128 stands for zero in the data rows.
Some points, one per row:
[125 157 148 107  92 125 118 124 136 148 120 142  59 172  76  98 149 141
 148 117 148  89 133 163]
[150  61 121 161 135 107 132 154 124  89 126  93 250  91 152 160 100  87
  86 135 104 160 137 148]
[178 157 154 169  92 135 174  75 137 151 122 107 146 121 133  68 132 160
 104 168  89 117 113 122]
[146  59 103 169  88 115 133 131 114 121 133 116 144 115 132 116 139  94
 107 127  82 114 113 155]
[141 196 190 114 158 157 156 109 145 153 134 115 164 101 141 137 108 131
 121 200 124 171 141 104]
[132 178 151 138 112 148 154  88 166 179 121 117  72 149 105  94 117 177
 142 125 127 124 139 107]
[117  62  68 136 105  96  97 145 102 107 133 139 122 120 127 127 153 118
 137  78 112  97 118 156]
[156  93 127 156 134 132 136 121 129 116 129 138 170 100 157 147 130 115
 115 129  99 146 126 111]
[130 172 124 118 152 151 137 109 127 125 119 122 143 112 133 117 141 136
 122 159 133 143 126  94]
[102  81  57 142  83 100  93 134 102 134 124 143  66 165  82  61 154 138
 146  60 114  48 118 157]
[183 125 117 165 101 146 184  64 166 170 132  99 126  94 125  79 143 143
 124 139  78 123 115 127]
[126  95 116 129 138 111 122 163 105  95 136 121 244  90 164 205  91 100
  93 159 100 165 133 161]
[ 79 131 127  82 229 128 106 164 119  88 129 145 163  97 154 174 151  79
 126 128 176 168 144  97]
[109  95 121  95 165 109 100 171  84  89 118 121 214 108 172 191  93  84
 110 119 147 161 142 142]
[ 60 193  96  37 175 162  87 173 148 152 107 137  81 141  84 166 114 117
 149 136 208 141 152 114]
[111 101 100 125 111 110 110 162 110  96 119 140 121 156 120 141 141 133
 132  96 143 102 122 155]
[ 88  86  67 126 124 105  90 177 104  84 146 159  63 129 116 119 170 111
 148  82 142  76 124 141]
[112  96 134 176 119  91 121 143 105 111 160 141 140 136 115  76 131 158
 128 114  84  87 128 155]
[114 119 118 120 129 121 105 166 116 116 125 162 117 147 151 148 101 130
 144  94 148 109 126 107]
[113 157 130 113 127 150 127 152 132 122 135 120 116 138 118 151 113 148
 147 122 164 128 137 112]
[107  61  87 135 148  98  91 185 110  91 139 164  76 123 120 118 188 107
 136  84 139  82 121 160]
[154  79 119 164  68 115 143 129 118 103 130 100 170 147 125 138 122 127
 103 109 104 120 127 182]
[109  94 130 135 150 101 100 178  86  55 147 141 173 137 160 161 135 104
 130 111 143 119 127 137]
[140  64 106 174  81 113 107 154 112 101 148 151  96 143 116  98 141 146
 149  78 108  68 111 132]
[101 173 147  89 165 183 156 127 131 131 129 123 158 112 145 175 109  93
 129 167 146 197 137  78]
[137  74  78 144 137 105 116 143 112  84 129 116 227 100 166 167 130 115
  86 128 104 137 113 151]
[183 186 172 122 110 161 192  55 181 206 104  72 170  88 137 143  75 152
 112 177 111 189 140 127]
[ 83 109 101  98 166 103  85 163 105  68 142 150 129 147 150 161 132 102
 133 103 157 127 139 119]
[122 154 159 133 160 157 155 104 142  91 148 116 187 109 143 158 139  94
 101 184 107 180 159 101]
[207  78 152 212  95 126 174  79 148 129 137 130 187  83 159 102 140 140
  93 152  36 135 112 118]
[141 131 103 125  89 115 130 101 137 156 110 120  89 143 123 103 132 171
 129 106 132  98 116 156]
[127 132 138 116 100 121 110 118 128 149 104 147  71 174 111  95 122 117
 150  95 149  97 117 126]
[210 124 190 182  97 130 185  88 152 127 132 114 178  88 141 106 152 129
  95 182  84 133 108 160]
[159  64  80 168  88  74 111 115 112 120 122 120 129 124 133  86 147 160
 118  87 110  77 110 175]
[ 48 187 112  66 156 159 108 175 124 150 125 149  46 172  89 137 129 132
 161 120 180 123 148  99]
[137  81 123 169  96  71 125 108 119 120 131 138 135 140 110  52 133 139
 112 109  75  71 130 161]
[125 161 139  93 135 169 149 108 147 150 128 152  81 130 128 136 140 119
 140 145 151 150 122  83]
[144 130 128 136 108 113 104 120 134 171 102 150  60 146 104  69 132 157
 156  88 142  72 103 121]
[131  78 111 149  93 125 144 130 122 178 122 144  80 125 110 104 138 117
 134  93 101 108 113 155]
[137 124 142 147 115 162 152 105 146 144 137 109 123 122 105 118 144 106
 131 141  96 160 135 119]
[156  78 115 167  53 107 130 107 108 120 128 129 142 156 128  84 112 128
 116 107  89  92 114 153]
[130  56  91 179  91 104 123 131 111  98 146 132 122 134 136  96 129 129
 118 100  83 101 120 139]
[111 120 103 112 137 127 110 170 103  90 143 130 166 124 138 169 116 132
 131 113 144 129 145 133]
[131  57  91 148 115  99 101 135  96  39 157 106 193 119 131 129 173  75
 103 119 103 115 137 163]
[ 85  79  98 110 128  70  62 141 100  91 138 148  89 174 103  93 160  95
 148  70 140  70 120 152]
[150 164 182 123  96 178 175  76 135 171 111  93 157 136 143 142  88 113
 115 162 134 184 120 115]
[111 120 163 120 148 134 117 167 104  73 150 124 227 117 167 206  80  84
 112 169 122 172 145 126]
[ 96 108  80  91 161 121  88 189 108  80 135 173 119 142 158 179 119 109
 146  87 162 118 139 111]
[ 61 153 102  61 173 131  63 149  96 117 120 153  97 152 121 163 135 127
 157  89 184 148 146  97]
[125 209 169 113 119 164 151  86 155 201 116 135  39 160  84  81 127 148
 159 141 136 117 136  93]
[130 136 114 121 162 154 142 118 142 111 148 105 171  90 125 145 147 102
 127 150 115 160 137 109]
[190  93 133 186  61 133 146  99 147 137 136  95 193 122 136 128  97 142
 109 149  59 124 119 150]
[ 84  91 103  98 138 102  75 176  82  51 146 147 153 144 148 177 155 100
 133 100 160 124 125 150]
[ 59 127 116  87 164 116  74 192  99  92 140 141  88 159 111 137 122  87
 164 105 177  99 146 130]
Here are 12 more points, each followed by its number:
[136 169 127 127 122 130 154 101 146 174 117 105 110 129 109 107 109 195
 130 126 128 125 139 141] 0
[ 83 203 133  58 200 183 131 148 152 144 122 144  77 126 112 166 147  86
 147 153 182 166 143  73] 1
[165 165 126 161  74 139 165  49 156 158 137 109 117 153 106  81 147 163
 118 169  70 121 116 118] 2
[ 99 104  90 139 137 118  90 145 104  70 157 128 182 144 128 137 146 109
 119 141 104 128 145 129] 3
[ 87 203 132 103  84 143 109 136 115 139 131 135  61 211 103 124 105 188
 154 117 165 110 142 114] 4
[127 146 122 116 136 139 132 130 142 135 121 147 118 128 146 151 114 160
 132 108 146 136 142 109] 5
[107 192 174  73 172 158 121 149 153 122 110 121 142 142 134 181 105 109
 140 159 189 161 146 110] 6
[181  90 138 200  59 123 179  81 138 152 131 125 118 121 116  59 146 136
 113 136  75 110  99 140] 7
[128 117 140 131 117 116 106 142 126 126 117 130 111 141 125 136 131 121
 142  99 144 113 110 143] 8
[142  98 118 161 116 112 142 124 119 118 146 121 131 109 122 106 147 123
 116 125  96 112 128 147] 9
[132 203 159  89 136 157 165  81 148 177 106 100 120 117 135 129  96 146
 119 179 151 162 117  98] 10
[101  94  93 122 133 103  98 156 128 127 124 139  87 133 111 114 138 124
 145  89 131  93 132 148] 11
Which of these numbered points is nearest to each point below, ignoring the 3 directions in which the first points spread most? Its number follows each.
[ 85 105 112 115 172 125 109 190 109 101 122 139 181 107 146 177 104 108
 121 122 130 149 147 124] > 11
[172 113 160 203 100  65 139  87 122 164 109 118 184 114 140  50 100 228
 107 124  76  93 102 148] > 0
[114 128 122 116 146 148 125 117 105  96 143 105 238  96 150 182 102 114
  95 166 110 203 150 106] > 3
[ 77  73 105 129 156  93  58 188  99  86 147 160  80 151  97  94 166 105
 160  92 139  65 134 153] > 9
[ 74 180 143  54 176 167  95 174 126 131 114 156  99 154 141 213  90  92
 168 121 196 168 135  83] > 8
[ 53 160 116  62 221 152 108 165 126 121 117 135 149 121 125 200 118  81
 137 133 166 183 147  87] > 11
[171 220 162 106  96 169 185  44 167 138 129  97 147 141 136 147 123 146
 107 203 115 172 122 104] > 2
[124 125 139 155  88 130 145 122 126 187 109 148  49 147 112  72 126 134
 144 118 128  98  96 115] > 7
[109 171 150 132  74 130 157  97 107 170 119 136  85 200 112  84 107 181
 131 126 123 116 122 125] > 4
[123 179 142 102 128 137 146 102 151 210  94 109  76 132 107 115  86 166
 145 116 154 131 132 126] > 0
[135 184 184 108 139 159 147 126 136 100 141 110 200 119 124 186 118  88
 107 201 127 174 150 144] > 6
[ 96 117 120 115 162 126  92 161  92  67 158 143 156 130 117 141 155  93
 131 124 126 127 151 113] > 3
[ 95 117  84 117 153 128 107 132 115 101 135 125 144 126 132 106 147 102
 116 119 129 133 143 110] > 3
[181 175 130 122  70 157 170  50 164 198  94  87 134 138 130 136 102 157
 112 160 118 157 110 121] > 10
[136 158 151 128  80 162 171  93 121 139 147  98 185 143 143 162  67 131
 120 155  94 167 141 108] > 4
[121 169 137  91 182 179 161 134 145 121 134 126 162  92 141 181 136  71
 113 190 127 186 139  94] > 1
[128 205 137 104  63 163 161  83 147 200 115 120  59 186 103 116  71 170
 154 125 136 126 132  97] > 4
[185 188 157 121  88 163 170  47 169 168 106  79 143 129 148 136  92 160
 109 176 121 167 129 110] > 10
[172 156 174 186 103 173 195  90 161 126 150 104 162 123 136 114 125 128
 105 192  66 155 139 101] > 3
[ 98 191  91  95 110 145 151  91 150 160 126 132  14 183  80  85 149 166
 147 122 139  95 144 116] > 2
[165 185 193 149 121 193 188 101 155 154 138 113 167 104 149 152  95 131
 131 191 117 191 126  76] > 7
[127  61 129 161 122  87 106 156  83  69 150 117 195 124 170 126 119 117
 102 119 102 117 119 147] > 10
[127 143 108 126  75 139 138 104 119 139 132 120 126 171 120 135  90 138
 131 120 103 123 134 120] > 4
[128  15 111 162 100 103 114 156  78  72 142 123 200 110 148 147 128  66
 101  99  96 136 119 168] > 7
[138 158 154 118 156 135 144 117 128 118 121 136 183 110 180 180  93 149
 120 140 139 173 143 100] > 5
[124 222 178  88 115 169 139 113 153 136 117 103 112 177 109 161 103 134
 140 165 182 149 143 126] > 6
[123 132 118 158  84 134 126 141 130 121 135 157  36 186 100  82 151 145
 145 109 120  71 129 120] > 7
[ 89 168 135  57 211 168 123 172 140 109 134 145 154  95 138 218 137  55
 134 165 170 192 146  86] > 1
[165 215 194 126  97 171 194  75 164 162 126  98 182 135 139 181  66 138
 117 207 113 183 130 103] > 4
[103 211 139  68  95 152 113 113 146 145 109 127  42 201  85 135 128 141
 154 131 194 109 127 125] > 6
[122  48  71 152  98  98  97 139  78  27 169 132 168 137 156 141 163  94
 113 112  91 108 119 143] > 2
[177  94 130 178 144 131 186  87 169 142 128 108 189  64 148 115 149  99
  82 178  63 168 111 130] > 1
[134  42  92 168 132  73 109 160  98  95 127 168 149 111 168 116 131 138
 110  69 106  96 131 134] > 5
[ 97 212 176  69 151 169 109 138 150 182 100 125  45 160 101 150 113 127
 173 136 207 146 125  96] > 8
[ 99 108  89 109 179 119 116 149 152 142 107 161  76 115 122 123 170  92
 140 103 146 120 119 119] > 1
[186 107 134 178 105 138 169  92 155 145 131 121 155  85 133 105 142 121
 102 157  72 124 121 124] > 1
[156 166 131 127  96 142 166 111 167 190 115 155  15 152 113  94 128 163
 149 112 147  86 116 106] > 5
[129  47  83 169 140 111 123 163 105  74 144 141 152  85 150 130 159 100
 110 125  83 111 124 140] > 1
[107  86  93 133 153  92  74 173 105  78 137 169 113 133 118 115 186 130
 133  89 137  86 125 152] > 9
[174  99 143 178 114  86 128  90 128 165 118 122 149 104 128  67 141 190
 112 114  98 114 113 164] > 0
[133 131 164 131 165 127 125 137 131  84 131 118 199 105 162 160 108 119
 109 163 135 156 143 128] > 6
[132 115 116 120 167 117  95 128 130 112 126 129 175 103 141 148 129 119
 122 137 126 136 135 135] > 11
[148 106 144 139  87 128 144 135 127 169 112 132  83 130 115 115 112 135
 118 109 138 115 112 158] > 8
[107  82  90 120 134 114 119 176 107  53 148 142 156 139 154 175 141  74
 115 111 130 118 138 146] > 7
[ 99 216 142  82 129 153 145 100 159 205 103 115  69 153  90 126  91 158
 152 133 157 142 142 108] > 0
[152 107 101 147 118  74 125 117 148 125 123 142 113 140 147 124 121 164
 121  99 110  89 123 153] > 5
[100 168 150  63 188 154 109 148 130 108 125 135 148 121 150 187 109  89
 145 131 186 170 141  95] > 8
[ 47 200 147  52 220 163  85 168 136 111 134 138  92 146 101 169 142  90
 173 134 204 151 161  87] > 9
[ 83 231 149  52 185 161  97 158 154 167 103 135  50 161  78 139 138 141
 161 138 216 128 140 113] > 6
[192  35 108 183  92  89 133 103 131 146 120 136 132 100 135  68 160 148
 111  84  83  88 109 174] > 11
[154 154 122 154  85 142 189  80 138 177 115 116 127 126 128 104 114 156
 103 166  91 140 105 103] > 10
[115  18  89 167 157 104  97 205 108  86 133 129 150 101 133 131 141  89
 126  81 134 111 133 163] > 11
[187 113 152 207  87 116 191  85 132 165 148 129 130  93 137  63 115 173
 101 166  47 113 113 135] > 9
[136 129 120 137 136 152 148 119 138 113 141 122 145 102 110 116 165  96
 116 171 103 136 127 128] > 1
[ 77 164 145  66 225 124  80 174 133 124 116 138 107 123 123 158 121 107
 145 118 200 144 153 112] > 11
[212 107 178 202  61 118 185  63 128 146 137 101 176 101 158  98  98 170
  87 171  52 137 114 158] > 10
[119 204 150  82 121 187 158 111 156 173 107 124  91 155 123 168 114 133
 145 147 179 170 120  94] > 8
[107 181 116  79 105 158 124 102 132 151 128 147  67 179 105 122 116 137
 149 125 149 131 132  95] > 2
[112 149 140  73 173 133 122 156 105 112 117 101 209 102 172 221  81 104
 114 141 167 194 148 126] > 10
